One turn sends every row of this set to another row. A few are shown first. Where does it send the rows asked after them?
K112: [-90,54,55,-107,38,54,-191,91,56,-139,72,-272,-22,321,51,-157,5,-45,-44,-53,-40,-64,-108,64,-134,-105,64,36,104,-90,-98,50,15,-49]
K3: [-4,30,-231,42,17,195,158,-84,160,1,-62,-326,8,229,-3,-31,23,-39,100,170,-13,118,-39,-74,76,-127,-38,2,-26,200,119,-47,89,-75]
K972: [2,-14,-60,43,-28,266,29,-39,273,-150,-5,-46,-79,97,45,-139,-96,64,120,-93,-65,196,40,-118,146,44,45,70,-34,-141,69,43,-151,-56]
K260: [41,-5,-131,11,-86,200,-3,-110,336,-98,-23,-198,14,135,-41,-105,-138,106,159,-72,17,110,-46,-46,153,120,-78,-21,-145,-116,0,27,-133,-46]
K939: [-150,54,72,-53,148,-46,236,71,-144,38,-61,67,-109,-37,-106,-97,115,90,-22,79,-44,97,-158,28,36,134,98,-64,51,-6,-125,-41,-5,92]
K674: [10,-82,-135,-46,-16,185,-113,52,-63,134,126,-53,85,-43,32,3,-83,-204,172,-10,98,-13,-74,-69,-60,-55,54,-28,206,-102,45,78,99,-172]
K520: [70,-36,-170,-81,186,102,2,-97,87,229,93,-21,43,-135,42,85,-26,52,-33,121,-104,-166,11,176,57,-56,-131,-60,-127,-186,-2,54,160,-87]
K121: [56,-159,-135,-19,234,-30,-18,-54,143,116,114,43,107,-188,117,-5,-22,54,-10,176,-67,-160,48,119,27,-28,-111,-49,-38,-220,20,-28,117,-36]
K893: [36,-72,-265,34,94,2,-46,-94,68,169,119,-90,91,-108,46,106,8,96,-7,228,-87,-195,-21,161,54,-62,-199,-90,-83,-121,-24,-19,152,-67]
K492: [111,-127,76,136,144,-15,-12,-142,17,-32,-68,-128,1,-17,52,173,-23,-272,53,17,-108,-90,-75,46,-30,74,126,-74,226,-96,-106,26,-17,-50]
K676: [71,-16,78,75,-23,-195,59,-32,135,-51,-105,-102,6,61,-243,-12,83,41,104,69,169,-71,-69,159,-26,-124,12,-185,75,42,-66,-50,154,167]
K66: [20,-231,206,223,29,6,3,-74,50,62,-81,-316,-156,143,7,31,66,197,-96,49,-61,100,-96,128,114,-83,134,101,-3,-36,31,-46,8,-94]
K264: [123,41,37,18,117,-122,34,49,-14,5,-29,-261,23,-51,50,233,2,-91,63,-9,-161,-118,-106,-51,80,24,113,36,169,-129,-253,18,-96,9]
K833: [88,51,-154,4,-55,-42,33,-125,3,23,-15,71,237,135,273,59,-70,220,-16,106,90,12,-152,-25,61,-4,58,-87,4,-307,-37,-171,87,-155]
K649: [146,91,-138,10,12,-12,20,-128,-65,-37,46,101,162,23,305,86,-95,168,-45,113,85,0,-136,29,32,68,48,-23,52,-309,-11,-74,-38,-149]
K475: [63,-39,-38,-225,-76,-36,47,97,76,-46,56,-335,103,-11,161,111,77,190,21,6,-150,127,-68,8,117,-229,76,-11,-154,-189,95,21,101,-6]
K89: [-128,26,110,-67,136,-25,173,74,-61,-100,-34,144,-176,-9,-79,-84,84,61,9,59,14,119,-192,120,-23,93,191,-75,77,-83,-139,-59,-35,27]
K2: [-51,-155,-118,-18,-32,-249,-116,183,-268,50,-37,-178,-62,33,13,-17,-54,158,81,76,113,-21,45,-18,20,-26,18,71,-18,-68,43,-51,-15,-8]
K778: [72,1,116,76,-62,-171,49,7,184,-107,-181,31,83,-17,-140,-74,104,14,46,33,193,15,-31,56,-110,-66,137,-78,138,57,27,-62,123,73]
K813: [119,160,-165,5,-54,27,52,-99,-93,50,-35,10,112,135,236,173,-113,201,-51,152,126,-68,-165,77,38,91,-8,-114,-4,-215,-78,-174,64,-61]
K946: [1,75,42,-177,104,179,-97,35,181,-93,-1,-177,71,156,149,-45,87,-211,-6,6,-64,39,-52,116,-82,-161,105,-52,207,-80,-2,46,37,27]
K387: [160,68,-100,-23,-86,-82,137,61,68,-55,37,-273,80,-14,6,130,78,338,25,151,-137,137,-125,-15,267,-23,65,32,-172,-167,9,-30,31,-10]
K524: [-6,-132,106,169,-61,34,40,-3,77,89,-14,-174,-223,198,-12,-31,13,398,90,90,-5,128,-117,67,190,12,-8,70,-57,-55,54,-124,140,-60]
K768: [-20,-29,-205,52,35,176,179,-88,108,-8,-74,-218,7,332,39,-11,56,-129,-61,107,33,123,-87,-86,56,-66,-41,33,-4,183,114,-41,39,-124]
K4: [2,-78,39,-68,-69,208,-53,-11,-55,220,78,-175,-4,103,-37,102,-86,9,195,-29,-6,-1,-148,-120,48,-36,30,22,190,-256,57,-11,144,-236]
K246: [-101,96,49,5,156,25,180,109,-20,46,20,10,-181,52,-196,-77,70,54,42,85,-5,165,-219,142,19,70,63,-89,-50,-45,-209,-59,-6,131]
K894: [68,7,95,67,-24,-207,55,37,161,-58,-105,-18,103,40,-169,45,60,-26,209,-18,213,-64,0,141,-77,-90,54,-118,29,16,-75,-67,39,129]
K809: [-56,12,-148,67,60,195,242,-95,89,-49,-6,-191,-4,133,107,-68,2,-138,-26,170,-36,164,53,-122,70,-97,19,-3,-15,120,163,-33,76,-204]
K452: [-45,-8,-15,51,10,185,-16,-124,338,-123,44,-129,-38,86,-20,-159,-148,136,83,-41,-32,144,112,-63,149,31,36,89,-112,-86,-38,38,-129,-21]
K598: [-110,-5,-179,-30,-21,-261,43,130,-94,-89,29,-241,-137,150,20,-105,-33,341,1,124,86,-28,-1,98,32,39,6,-33,-103,-109,-31,-32,-21,8]

K813 -> K809
K3 -> K89
And these:
K674 -> K524
K4 -> K66
K894 -> K833

One turn sends every row of this set to another row. A few are shown first. Where does it send the rows asked after them?
K117: [59,154,-71,-27,-36,126,-117,-33,221,-62,175,-79,-38,179,-68,26,-10,16,175,13,-219,-196]
K661: [-96,116,96,4,4,26,16,79,-155,-52,-125,-126,-13,-41,78,139,-61,51,-116,13,162,-42]
K866: [-97,76,-19,-160,-114,54,0,141,56,-31,18,-336,-53,34,96,174,-111,60,74,-54,-85,6]
K865: [121,105,-94,-293,-231,160,-21,88,-29,-32,-128,-12,-233,107,-27,109,-78,-85,29,84,-56,82]
K567: [65,140,-65,-37,-55,92,-105,-22,255,-27,191,-1,20,256,-52,4,-46,42,130,-17,-199,-139]
K632: [-100,187,-42,62,91,-2,3,116,51,105,154,258,63,210,-40,-13,-28,-10,8,-79,-38,-193]
K34: [-259,184,-36,-150,8,-44,51,58,24,94,-63,-148,35,113,52,241,13,16,-80,-45,24,-32]
K245: [-64,137,-99,-64,-113,-39,7,28,-89,31,59,-95,-309,61,169,-31,115,-100,20,-108,-4,97]
K353: [-20,58,-32,-113,-67,114,-16,31,-158,280,-27,-142,-77,174,134,-16,51,-88,64,136,-129,119]
K253: [7,79,191,81,7,38,-178,9,75,178,-63,66,-13,88,-172,57,-192,-161,170,-76,-304,-45]
K976: [8,173,-245,-262,-90,138,55,101,-5,53,-169,16,-216,226,-36,120,7,-61,23,38,-44,-35]
K229: [58,115,187,121,21,67,-115,149,-24,-58,25,169,40,22,-34,-113,-233,-100,-7,-139,-94,-154]
K785: [32,123,197,153,7,35,-71,158,-73,-66,15,169,2,36,-48,-95,-228,-128,-24,-134,-97,-114]
K268: [48,67,-89,-300,-6,122,51,23,-12,185,-259,66,-103,16,-113,179,-140,-130,-31,-23,-36,-5]
K578: [-1,-90,36,-119,-11,53,26,20,-35,181,99,-8,-169,-164,48,59,-57,-209,-107,-109,75,-45]
K693: [10,86,171,81,3,34,-105,174,-79,-56,4,145,36,-32,15,-149,-238,-100,-53,-111,-75,-168]
K236: [21,49,174,94,11,15,-175,-12,63,135,-120,21,-41,98,-194,48,-183,-174,145,-88,-306,-29]
K344: [119,138,-88,-240,-26,166,115,108,-11,-34,-194,-19,-159,-17,-56,118,-215,-160,-43,-110,-57,-60]
K379: [0,154,-56,-121,29,151,-7,-43,-21,-134,-69,-207,-74,114,28,-16,162,-178,-89,-182,-66,-63]
K996: [-24,84,205,18,-24,60,-170,-4,43,160,-85,-27,-23,41,-153,31,-206,-128,179,-83,-333,-34]
K680: [-140,165,-96,9,113,-33,-8,117,77,125,158,221,53,140,-25,25,10,-71,-12,-34,-63,-261]
K42: [-70,180,-66,61,97,-38,-42,108,95,69,152,271,64,168,-10,-12,-16,-42,2,-81,-42,-220]
K32: [160,55,-13,32,-115,-92,-269,0,13,-204,27,68,-43,20,72,-101,53,5,78,95,-72,0]
K546: [73,168,-227,-195,1,106,131,195,-108,-46,-161,77,-174,58,17,71,-52,-77,-28,-55,43,-65]
K609: [-55,-87,-65,-80,-78,-44,-99,227,-108,-33,-96,-192,-13,-3,148,90,-19,36,-42,93,73,-13]
K867: [73,79,-88,-27,206,166,137,-64,-55,179,-21,-149,-20,4,51,80,21,-160,-46,12,-33,-129]
K202: [208,2,-40,13,-112,-94,-243,32,87,-176,92,87,4,56,54,-73,12,-4,101,57,-102,38]
K165: [-2,20,10,62,-1,-209,-268,18,14,157,-73,238,-8,81,-57,36,58,-119,129,45,-149,61]
K43: [-29,-94,134,-262,-145,193,-140,41,-73,114,-33,-117,1,57,-11,-15,23,-212,-107,-60,-93,44]
K225: [195,36,-11,47,-111,-71,-289,30,72,-171,42,83,-12,78,48,-93,18,-7,135,50,-127,24]
K109: [-71,66,-8,9,5,-223,-228,-27,-11,189,-84,196,-10,53,-51,73,100,-108,129,71,-172,67]
K602: [75,164,-85,-2,-20,65,-124,-16,252,-20,174,8,2,233,-43,24,-18,14,182,-6,-223,-148]
K448: [30,-31,-37,55,39,-210,-235,-1,20,160,-84,197,9,72,-81,59,77,-102,146,49,-158,69]
K217: [-205,-53,-35,-98,-35,-49,-83,118,-3,137,-117,-160,-52,65,-43,299,60,-117,-55,103,-8,-55]
K303: [112,33,-73,-285,-120,83,-9,99,-132,90,-189,136,-141,-25,-27,117,-69,-73,-7,79,50,105]
K638: [-77,36,143,-28,-74,118,-21,58,-20,-7,-62,-281,-139,-57,-82,281,-100,-60,22,20,-25,-45]

K996 -> K109
K632 -> K785
K602 -> K42
And these:
K344 -> K268
K638 -> K217
K867 -> K578

One turn sends every row of this set to another row. A few are shown first. Where does it send the rows asked after them?
K754: [-58,-54,164,15,-23,-140,-101,139,38,-135,55,-99,10,5,-61,-41,-81,-12,69,201,223,26,-247,-60,208]
K988: [44,-29,44,156,113,123,-189,-87,198,42,90,-63,12,136,10,-163,-241,102,122,-70,-20,97,-8,-45,-41]
K965: [27,-30,187,118,-152,-155,47,-72,-30,87,-102,47,-148,100,-70,-81,16,27,-86,-89,122,-69,-9,69,-198]
K788: [-18,-18,92,80,81,-134,-29,141,67,-194,49,27,36,25,70,-61,-80,87,-34,-348,64,-11,-228,23,-4]
K144: [-2,70,4,43,106,-135,12,-50,-111,-157,2,48,128,-37,-48,-3,-126,340,10,-248,97,-1,-157,126,60]
K221: [111,56,-84,-68,119,-97,-19,151,-29,-118,-141,-39,-16,-70,20,25,-11,293,-31,-142,18,-28,-250,-31,181]
K367: [-97,146,171,60,83,-55,-85,56,27,-133,255,-53,49,-58,-100,9,-180,84,-39,194,192,-13,-277,146,94]
K944: [115,-111,-155,94,155,187,-205,95,98,97,-12,-79,-96,32,-31,-26,-59,25,80,8,-77,-46,-67,-7,-13]
K267: [-92,157,210,-11,-20,16,-71,38,97,126,162,-78,45,-31,-98,24,-139,-28,-58,-116,209,201,132,-79,95]
K592: [-23,254,32,-17,19,107,24,-39,20,188,120,32,49,-58,-70,90,-89,73,-227,-43,248,68,57,48,246]
K98: [71,-61,-87,197,138,198,-84,42,7,154,133,-17,145,66,48,-101,-273,101,-69,-156,87,23,-83,25,150]
K511: [85,145,-75,105,194,-221,-137,65,93,-90,2,8,88,15,-76,-103,-115,56,-39,-148,-46,13,-332,108,19]
K108: [139,203,243,110,75,-89,43,-142,49,223,-14,-159,56,4,-67,27,-154,235,-235,32,122,-112,-118,121,-28]
K721: [66,41,-54,185,15,-103,102,-180,-80,-93,-124,-103,174,-92,12,-35,-166,76,-124,111,70,58,-139,203,-24]
K947: [35,42,298,30,22,-156,-81,136,11,158,-17,-220,-152,40,121,37,-88,198,-145,-62,87,-64,11,-111,91]
K212: [-14,123,34,98,40,-1,-27,-67,170,94,-171,22,-48,136,-248,112,70,-68,-22,77,95,103,104,117,61]
K934: [25,-17,-3,79,26,369,46,93,49,28,41,-6,-69,40,60,-27,-168,279,-3,-141,34,35,-46,49,17]
K288: [71,-31,-230,134,-7,212,-48,-144,76,65,-149,-47,-13,64,-44,-40,-138,238,23,22,33,7,-44,88,82]
K147: [124,48,3,168,276,-126,-20,96,-201,34,38,-37,139,-33,128,-32,-145,39,-151,107,-5,23,-134,128,165]
K657: [115,92,79,-54,114,-111,-58,-50,166,-136,-109,-87,25,-32,-6,-67,48,185,125,-81,13,-80,-280,97,3]
K160: [21,45,262,87,60,55,155,175,49,-172,-56,-127,-50,-10,216,-17,-97,129,-79,12,-28,122,-126,54,-42]
K58: [-46,36,64,78,92,-7,-136,43,88,401,-128,6,41,11,-201,-12,-172,-93,-97,130,64,-31,-134,26,49]
K691: [-11,18,38,47,76,-125,-33,122,-111,-180,-6,84,-42,47,-266,33,-116,124,50,260,99,117,-199,-18,98]
K261: [-223,58,226,53,-31,70,-99,149,147,248,44,41,-129,15,-74,-36,-222,-51,-117,-52,58,42,-55,-36,-107]
K862: [-4,221,43,-22,41,182,75,66,136,97,-66,86,-162,50,-93,162,95,50,-185,28,113,36,49,77,155]
K950: [-86,49,221,-18,31,66,-25,-97,171,238,-235,38,-117,72,-129,52,-113,177,-26,154,60,6,1,-66,33]
K682: [-249,37,78,114,-45,-3,-64,-148,14,248,-1,108,4,14,-73,44,-287,104,-203,-51,199,-17,34,28,65]
K171: [171,132,51,132,-2,-56,91,162,26,173,-95,11,-142,58,-93,7,-83,43,-375,-36,4,-41,-207,-17,-84]
K377: [19,80,33,132,46,-298,-162,51,-257,222,5,-19,-103,55,-110,-33,-136,146,-121,-11,34,-10,48,58,4]
K621: [-92,78,54,140,33,-32,36,106,97,-241,106,63,-52,52,-53,101,-183,90,-251,121,178,20,-287,-4,181]
K542: [-121,-10,75,-9,115,125,-37,118,-58,275,-64,111,-146,-41,-79,188,-124,160,-202,30,78,-94,23,-55,103]
K634: [-47,-103,129,95,55,-2,97,6,-14,-242,31,119,-4,39,-172,137,-18,84,-49,147,231,-82,-198,75,58]
K746: [-22,65,53,80,102,-64,-146,155,54,165,15,-67,26,33,-259,81,-47,-184,-20,-21,85,171,108,-21,59]
K605: [96,-23,-50,46,113,-44,-5,212,-137,-122,11,-34,-121,-146,101,5,-36,-42,-153,61,-86,39,-124,-36,-80]
K174: [24,14,181,78,47,-155,4,-212,9,-184,-6,-17,-7,14,193,-134,-94,94,32,85,43,93,6,12,-39]

K862 -> K267
K367 -> K691
K174 -> K721
And these:
K377 -> K171
K98 -> K944
K58 -> K542
K221 -> K788

